(in the rows, 128 means zero)
The same turns and mirrors carry the whole set onto itself, and each row onto the other rows of its family. Which rows share a family with each named row? Give them in list order.
These 30 rows form 6 families of 5 rows each.
kosa: [119 117 132 162 146 140 104 127 111 123 134  89 158 120  81 149 135 138]
pem: [133 123 139 143 138 140 104 127 114 140 168  97 137 131  78 134 140 140]
mur: [114  98 119 118 148 120  84 137  94 121 137  96 126 104  88 121 125  90]
soriv: [132 132 126 133 143 137 143 149 104 143 133 119  98 139  97 118  91 122]
nof: [113 115 134 117 129 149 126 141  97 174 102 116 162 117 106 119 107 125]
seno: [129 139 136 153 125 140 147 159 105 143 132  91 100 124 100 128 107 116]
Gol: [129 121 135 160 128 151 134 150 134 124 136 109 102 136 104 135  92 116]
vob: [102 132 135 108 116 173  92 146 135 125 110  77 113 128 105 133 114  93]
fuz: [120 141 133 153 127 143  90 144 135 134 135  79 128 133  75 133 136 149]
Katid: [144 103 108 136 127 145  94 109 123 124 146 110 125  96  82 131 135 127]
Bov: [124 108 131 133 119 184 102 137 135 146 116  96 140 122 114 147 130  97]
Duvo: [ 96 135 119 123 114 154 121 147 107 155 103  79 160 113 102 123 115 133]
bak: [121 121 153 116 121 162 111 130 124 140 106 146 135 110 119 131 114 103]
Mul: [119  96 136  99 118 171  96 135 139 154 113 111 118 126 111 126 107 104]
boguf: [109 107 142 106 139 172  95 134 131 153  97  85 117 118 111 148 119  98]
povug: [113 133 131 116 139 145 127 138 107 163  94 125 154 128 100 121 119 140]
Ler: [118 103 119 117 139 141  84 122 128 130 117 133 126  92 105 121 134 100]
tiz: [103  94 109 105 134 124  82 138 110 130 137 100 136  92  82 120 117 100]
bik: [ 97  91 129 130 147 126  81 142 117 130 133  77 117  86  93 131 115 100]
Vifa: [135 124 115 138 125 143 139 122 108 115 156 116 118 103  87 133 101 133]
letam: [123 134 130 155 139 134 100 145 114 143 154  82 131 113  68 152 134 131]
nariz: [102 100 107 131 152 131 104 139 118 106 129  92 118 101 108 120 117  83]
Mediv: [127 136 134 133 134 127 146 149 106 122 141 117 106 136  98 108 108 121]
Maf: [ 98 133 134 127 145 146 138 148 106 165  98 100 149 108 119 125 117 123]
Pofuf: [126 140 139 131 125 153 143 134  96 130 118 141 146 110  96 138 100 122]
Pudaf: [ 94 119 131 129 141 114  81 150 111 113 113  79 128 104  90 107 125 110]
Zun: [121 133 111 141 119 135 132 159 115 137 117  88  98 126  99 104  95 125]
karam: [110 110 134  97 127 176  89 137 136 153 131 107 123 126 109 136 114  87]
vimip: [137 123 136 130 121 147  98 130 109 123 163  92 137 128  66 141 139 131]
Tefa: [103 119 111 150 140 133 131 156 100 156  96 116 158 104 108 128 108 113]

Which other rows belong to the same family as mur? pem, soriv, nof, karam
Which other rows belong to the same family as vimip? Mul, povug, tiz, Mediv
Which other rows belong to the same family as Pudaf? vob, fuz, Duvo, Zun
Which other rows belong to the same family as Bov? kosa, Gol, nariz, Tefa

The same turns and mirrors carry the whole set onto itself, and each row onto the other rows of its family. Which rows share a family with each named row? Give them in list order.
These 32 rows form 4 families of 8 rows each.
gomi: [167 144  85 120  98 142 134 125 166 146 151 124 146  80 168 119 102  78
 146 134]
dek: [150 149 105 121 110 148 112 154 128 147 176 121  97 107 167 118 149 108
 110 107]
pado: [149 146 107 112 107 149 113 148 127 157 174 119  91  99 148 110 143 111
 104 102]
Lus: [143 111 145 105 108 160 163 131 149 135 142 148 115  66 159 135 134 108
 146 116]
gato: [135 130  91 117 101 143 120 138 152 152 131  80 107  94 139 116 128  93
 106 133]
foga: [174 153  90 121 106 147 139 133 155 131 147 128 138  72 177 128 101  85
 138 135]
badim: [166 134 125 102 118 148 123 112 172 139 134 142 116  64 134  98 115 112
 155 133]
doke: [118 124  87 112 100 149 129 147 150 150 135  89 100 101 140 120 125  96
 115 132]
Vobu: [170 140 121 106 110 146 117 122 169 135 125 148 116  65 144 109 121 110
 163 138]
sutu: [180 129 122 110 114 145 123 116 173 142 121 133 130  68 128 107 123 111
 154 129]
Gev: [141 115 147 106 112 153 154 127 149 135 156 155 116  74 154 129 150 109
 147 110]
budib: [164 104 125 106 108 145 133 167 141 161 132 133 140  65 170 118 152 140
 133 119]
Gasot: [156 111 122 105 111 152 139 174 135 157 136 121 134  61 169 123 153 132
 114 117]
Nis: [146 119 134 130  90 139 112 157 122 147 167 109 141  88 144 115 154 117
 147  96]
Veg: [165 109 118 107 107 144 139 166 121 157 129 121 133  57 165 126 149 131
 123 116]
Nosa: [156 114 147 114 103 149 165 126 156 135 142 147 124  70 159 130 145 101
 141 119]
Som: [144 108 122 126  97 145 104 155 129 150 157 113 146 103 132 116 156 120
 148  99]
vog: [171 142  87 114  99 146 141 131 156 137 148 138 148  74 184 122 100  88
 138 127]
paliv: [155 145 102 115 105 152 106 157 129 166 168 123  97 102 148 117 157 108
 108 105]
sefo: [138 134  89 115  81 143  92 134 169 135 131 130 113 105 174 147 113  96
 126 120]
mikub: [122 135  95 124  96 145 126 150 153 147 138  84 104 111 144 118 132  98
 119 137]
zov: [131 130  83 112  91 149  98 141 166 126 134 132 125 106 168 149 107  99
 132 122]
vug: [129 123  92 111  95 155  94 128 172 139 135 132 118 114 168 145 114  93
 143 127]
bis: [169 130 119 110 117 142 121 119 163 139 127 141 132  57 132  95 121 113
 160 129]
rivus: [148 118 128 129  96 143 110 161 129 143 170 111 146  98 138 111 142 128
 143  91]
muziv: [137 116 128 127  90 146  96 160 134 149 156 103 149  97 138 115 142 124
 138  96]
nive: [163 106 119 105 108 153 136 171 133 156 131 129 146  65 161 130 142 139
 127 114]
zufa: [131 144  89 112 104 146 130 143 155 152 132  87 102  98 135 118 121  99
 117 136]
vap: [172 145  86 122 106 144 134 130 166 133 155 129 147  75 164 119  96  83
 136 126]
petoz: [149 154 103 125 106 155 108 151 132 160 177 127 100 106 157 119 137 103
 114  98]
Sonuf: [150 110 147 108 108 152 157 128 149 136 152 152 114  82 171 126 142 115
 155 113]
lini: [130 125  96 106  85 150 105 130 175 128 123 133 115 108 165 143 108  99
 140 117]

Which other rows belong to the same family as petoz? Gev, Gasot, vog, bis, muziv, zufa, lini
Which other rows belong to the same family as gato? dek, foga, sutu, Veg, Som, vug, Sonuf

The same turns and mirrors carry the whole set onto itself, and each row onto the other rows of its family. Which rows share a family with each named row? Give them in list order.
These 15 rows form 5 families of 3 rows each.
tedib: [147 117 142 163  87 122 132 135 151 149 114 127 108 125 129]
tovin: [123 140 107 111 102  97 141 100 127 161 153 123 109 124 139]
Pufan: [131 137 103 116 111 111 143 114 121 145 153 117  96  89 143]
Kop: [155 117 146 159 103 130 128 124 144 164 106 118 109 135 145]
neke: [174 154 126 132 143 118 134 104 127 132 148 132 123 159 132]
sova: [113 123 111 112 113  92 148 112 128 130 128 145 105 108 139]
fabud: [144 126 150 152 105 129 132 119 153 169 123 106 126 134 133]
seb: [172 139 117 128 152 124 137 109 122 130 137 148 104 158 143]
Piri: [131 132 143 155 114 129 141 143 132 142  94 113 126 122 141]
midal: [169 152 116 154 135 108 141 118 120 108 126 153 119 138 148]
nuga: [180 146 126 135 150 124 137 118 121 114 153 126 103 124 141]
bimug: [118 148  89 119 102 111 150 127 114 147 143 135  99 121 135]
Dibe: [163 139 132 133 151 121 144 131 128 116 138 144 103 158 132]
laku: [120 131  96 109 100 108 139 109 116 162 132 128  96 122 145]
gake: [159 122 148 156 111 136 129 130 146 146 122 101 111 101 135]

Which other rows belong to the same family as midal? sova, Piri
Which other rows belong to the same family as Kop? seb, laku
Which other rows belong to the same family as tedib? bimug, Dibe

